The rows of Z fall into a few groups and each row is roughly a mix of its group's hidden directions.
Z (77 x 10):
[[ 15.0  -1.2   5.5 -59.5   0.6   0.8  -2.2  13.8   3.5  26.5]
 [ 29.6 -11.1  27.7  -2.7  28.2  -4.5  12.3 -32.5  -4.9  29.8]
 [-22.1 -12.2  46.6  25.4 -11.0  12.9   2.0  19.8  19.9 -13.3]
 [ 37.2  15.0  15.1 -17.0  -9.0 -23.0  -0.2  35.8  23.6  11.5]
 [ 23.1 -26.9  44.7  -5.3  14.6 -26.9  -1.8 -17.1  -4.8  12.9]
 [ 19.5  36.3 -23.2  -1.0 -18.2 -13.9 -10.2  28.6  21.7 -23.4]
 [  1.3 -29.5  34.1  -9.4  15.1 -26.8 -19.0 -15.1  32.2   4.1]
 [ 30.5 -22.0   0.1   6.2  26.3 -10.6 -24.4 -28.6 -18.8  26.0]
 [  9.7  51.7 -32.9 -24.3 -12.1   4.5  -6.4   2.2  -7.0  -2.8]
 [ -1.7  21.2 -34.8   4.5  22.9 -11.5  -3.4  -8.8  35.6 -31.9]
 [-11.4 -23.4  30.9   9.7  -1.0  10.0 -46.0  19.0  19.9   2.3]
 [  8.8  -7.8 -10.6  20.8 -32.9  29.1 -10.3  -0.6   3.2 -44.5]
 [-10.7  -0.9 -27.0  11.8 -23.6  32.7 -11.7 -13.8  -7.9 -41.4]
 [  9.1  -9.6 -31.7 -21.1 -27.6 -19.3 -37.1  -1.7 -23.0  -6.2]
 [-23.1   9.4   3.2  -4.8  30.8  -7.6  12.8 -27.6 -26.5  37.7]
 [ -6.6  22.4  -1.3  46.1   0.3  10.3  11.4 -32.0 -27.5  -2.7]
 [  9.0 -24.6  32.9  -4.4  18.5 -30.9   7.0  22.1  19.8  26.3]
 [ -8.6 -10.9 -33.1  -1.1  47.0 -15.1 -16.1  15.0  12.9 -18.0]
 [-32.6  -5.2  14.9  24.1 -21.1  12.3 -11.8  32.9  15.7 -27.3]
 [ 31.1  48.3 -11.7  17.6 -22.9  -5.3  -1.6  14.0   4.7 -13.6]
 [ -7.9  20.4 -60.9   7.6  10.5   1.0   9.5 -11.4   1.2 -11.4]
 [  2.4  40.9 -29.5   8.4 -13.2  26.3  11.8  11.3 -28.4  12.5]
 [ 18.3  35.9  18.2  -4.8  31.1  -4.7 -12.5  30.4  20.5 -15.4]
 [  0.1 -30.4  56.3  19.7  -0.8  -4.4 -12.5   2.0   6.8   0.2]
 [-10.4 -22.4  -2.8  29.5  20.9 -25.6 -34.6  24.3   0.6 -18.4]
 [ 37.3  46.0  11.8   8.7 -12.1  -3.2  12.3   0.3 -14.0  21.9]
 [-26.1 -30.5 -23.5  -1.5  -8.6  18.2 -17.2   0.0  12.0 -41.1]
 [ 29.3 -19.3 -13.7 -16.8   3.5 -27.0 -29.8 -21.7 -26.1  15.0]
 [ -7.3 -49.0  29.8  -4.5  16.7 -12.7 -20.0  17.4   7.1 -12.4]
 [ -5.9   8.6 -37.2 -22.0 -21.2  17.7 -19.6   9.0   9.9 -37.5]
 [ 28.0  -8.3  -1.1 -16.9 -19.8  15.2 -17.2 -36.4 -22.2  28.8]
 [-24.3  -1.8 -28.6  20.9 -19.7  12.2 -34.8  25.8  -1.6 -21.0]
 [-22.0 -23.3 -24.3  15.8 -32.7  28.3  -3.4   2.1 -30.1   6.7]
 [ 17.8 -33.8   7.5 -31.9 -25.3  21.5 -11.5  19.2  16.8 -17.0]
 [  9.2   1.9 -21.4   1.8 -32.6  21.1 -16.3  11.9  12.9 -45.6]
 [ 13.5  -8.5  58.2  -8.3 -24.6  -7.2  13.8  -9.0   7.1  -4.1]
 [  6.3  51.8 -31.5  16.7 -12.8  -4.9  -4.6   3.7  -0.7 -22.0]
 [ 39.0  19.9  -2.6 -31.8 -28.9   7.5  -7.6  25.7  12.3  -3.9]
 [  6.6 -24.1  59.4  16.1   4.5   3.8   1.5  -8.8   8.6  10.0]
 [ 21.1  -4.8  20.4 -49.3  -1.2   4.0   4.2   6.9  -4.2  35.9]
 [ 29.4 -14.3  10.7  13.9 -28.2   3.2  -8.2  29.4  27.0 -29.5]
 [ -2.8 -26.1  51.1  -7.1 -22.7 -22.7  -8.8   9.5   4.0 -12.0]
 [ -8.2 -11.3 -27.3 -44.3 -15.8  23.9 -17.7   6.7   6.9 -24.0]
 [ 10.8  32.9 -16.4  -7.3  17.4 -14.4  -3.8 -29.1  14.1  40.2]
 [ -7.7 -18.3 -29.0  -2.7 -20.1  -2.8  30.6 -31.0 -30.6  15.0]
 [-17.4  19.8  -7.3 -19.0   6.9 -29.1  34.8  24.9  15.2 -25.4]
 [-26.6   6.7 -29.1  29.8 -12.2  28.3 -23.0  22.7   5.3 -14.1]
 [ 16.4  12.8  57.0  -4.3 -25.0   9.6   7.2  14.0  -5.6   2.9]
 [ -6.5  27.6 -12.2  19.7 -27.8  41.0  -9.4  24.6 -12.5  -7.8]
 [  4.4   7.5  38.5   9.5 -45.8  23.1   6.6   7.5  -0.3 -18.2]
 [ 13.1  26.5 -23.8 -12.2   1.6 -18.4  36.2 -36.7  -1.1  10.9]
 [-20.1  -6.6 -32.4  17.8 -19.1  31.7 -16.2  10.9 -28.1  19.0]
 [-10.1   7.8   3.5  16.1  48.2 -20.4  26.7  17.9  19.2 -11.4]
 [ 26.6  -6.3  -3.6 -30.4 -28.2   9.1 -14.1  31.0  23.8 -20.4]
 [  5.8  20.8 -28.8  -0.6   6.2  -5.9  32.0  -1.8   6.9 -47.5]
 [  0.3 -34.1  46.7   8.8  -8.6 -23.3 -22.9   8.3   0.8  -8.6]
 [-10.1  -5.2 -38.7   0.2  26.1 -19.6 -16.4 -30.0  24.2  16.2]
 [ 11.9  12.9  -3.6 -14.5  -6.5 -10.6  30.7 -26.4 -26.6  40.9]
 [ 21.5 -22.6  31.7 -39.3   1.1   1.3   4.9  10.7   4.2  32.0]
 [-17.8  -2.7 -37.3  12.3  25.0   3.5 -41.3   2.2  18.1  13.0]
 [-19.9   9.0  21.6  -1.0 -44.7  38.1  10.3   6.3  11.2  -6.7]
 [-26.0  22.2 -21.1  29.4   3.8  38.9   8.5  17.6  15.6  -8.4]
 [  4.1  11.4  22.2  -0.8  -7.4   9.2 -23.5  -4.6  -6.6  57.5]
 [ -8.9  -9.8  13.0   7.8 -27.6  13.6 -25.1 -19.2  -3.6  48.4]
 [-13.4  13.1 -34.2  36.9  33.8  22.3  -3.5  10.5   7.4   0.3]
 [-33.1 -48.5  -0.3  20.0   8.9   7.3  -5.4  -9.6   6.4 -23.6]
 [  7.4  21.8  39.0   5.9 -16.4   7.5 -29.1  -6.4  35.1  13.3]
 [ 18.1 -31.1  31.3   2.3  21.4 -40.0 -17.2  -5.3  -6.2   3.5]
 [ 13.0  10.5  52.0   1.1 -33.5  13.5  10.7  11.5  -1.5 -12.9]
 [  4.5  19.0 -18.0  36.8 -25.3  20.1  -5.2  -8.7  -6.4 -38.2]
 [  3.0  29.5   4.3  10.6 -33.3   5.9  -1.7 -35.6  35.6  -4.7]
 [ -2.5 -13.8  50.7 -13.8 -41.3   4.1   1.9  -1.8   3.5  -3.7]
 [  4.1  -6.5  12.4 -11.8   4.0 -10.9  -7.1 -18.2 -15.0  60.1]
 [-34.2  11.3   4.3  22.8 -18.2  29.5   6.5  28.0  20.0 -21.1]
 [ 21.5   7.7 -26.3 -13.3 -13.8  27.9 -10.6 -32.6 -19.1  28.4]
 [-13.0 -16.3  18.2  12.9 -26.1  31.2 -24.0  23.6 -23.8  20.5]
 [-17.5 -17.2 -44.9   8.6  -5.0  17.9   7.5  11.4 -38.5   0.7]]

One row of each group comes first, with its name. Which group is each row after those in?
[ 34.4  10.8  -1.4 -23.6 -22.7  -6.6  -9.7  37.2  26.6 -10.1] : <107>
[ 17.5 -15.8   5.9 -13.2 -38.4  14.7 -30.7 -24.5 -20.5  16.8] : <121>
[-10.8 -40.6 -23.8  -6.1  -4.6 -12.6  32.8 -15.6 -22.6 -18.3] : <3>

[  2.9  -1.3   3.3  -9.7   4.0 -16.7  -9.7 -35.7   5.6  53.8] : <3>
[ 19.1 -25.7  41.5  19.7  27.2  -4.1  -7.0 -18.5   0.1  20.6] : <121>
[ 30.4  35.6  19.3   1.3  -2.2  -0.6  16.5  -8.4 -21.9  36.2] : <107>
[ -6.7  12.4  23.0  12.4 -13.3  51.5  21.7 -11.2  13.0  15.3] : <121>
[  3.1   3.0 -10.6  -0.7 -27.6  14.8  40.5   4.0 -43.7  -5.2] : <3>
[ -0.8 -43.7  13.9 -21.9 -15.0  39.4  -3.2 -14.0 -10.7  -5.1] : <107>
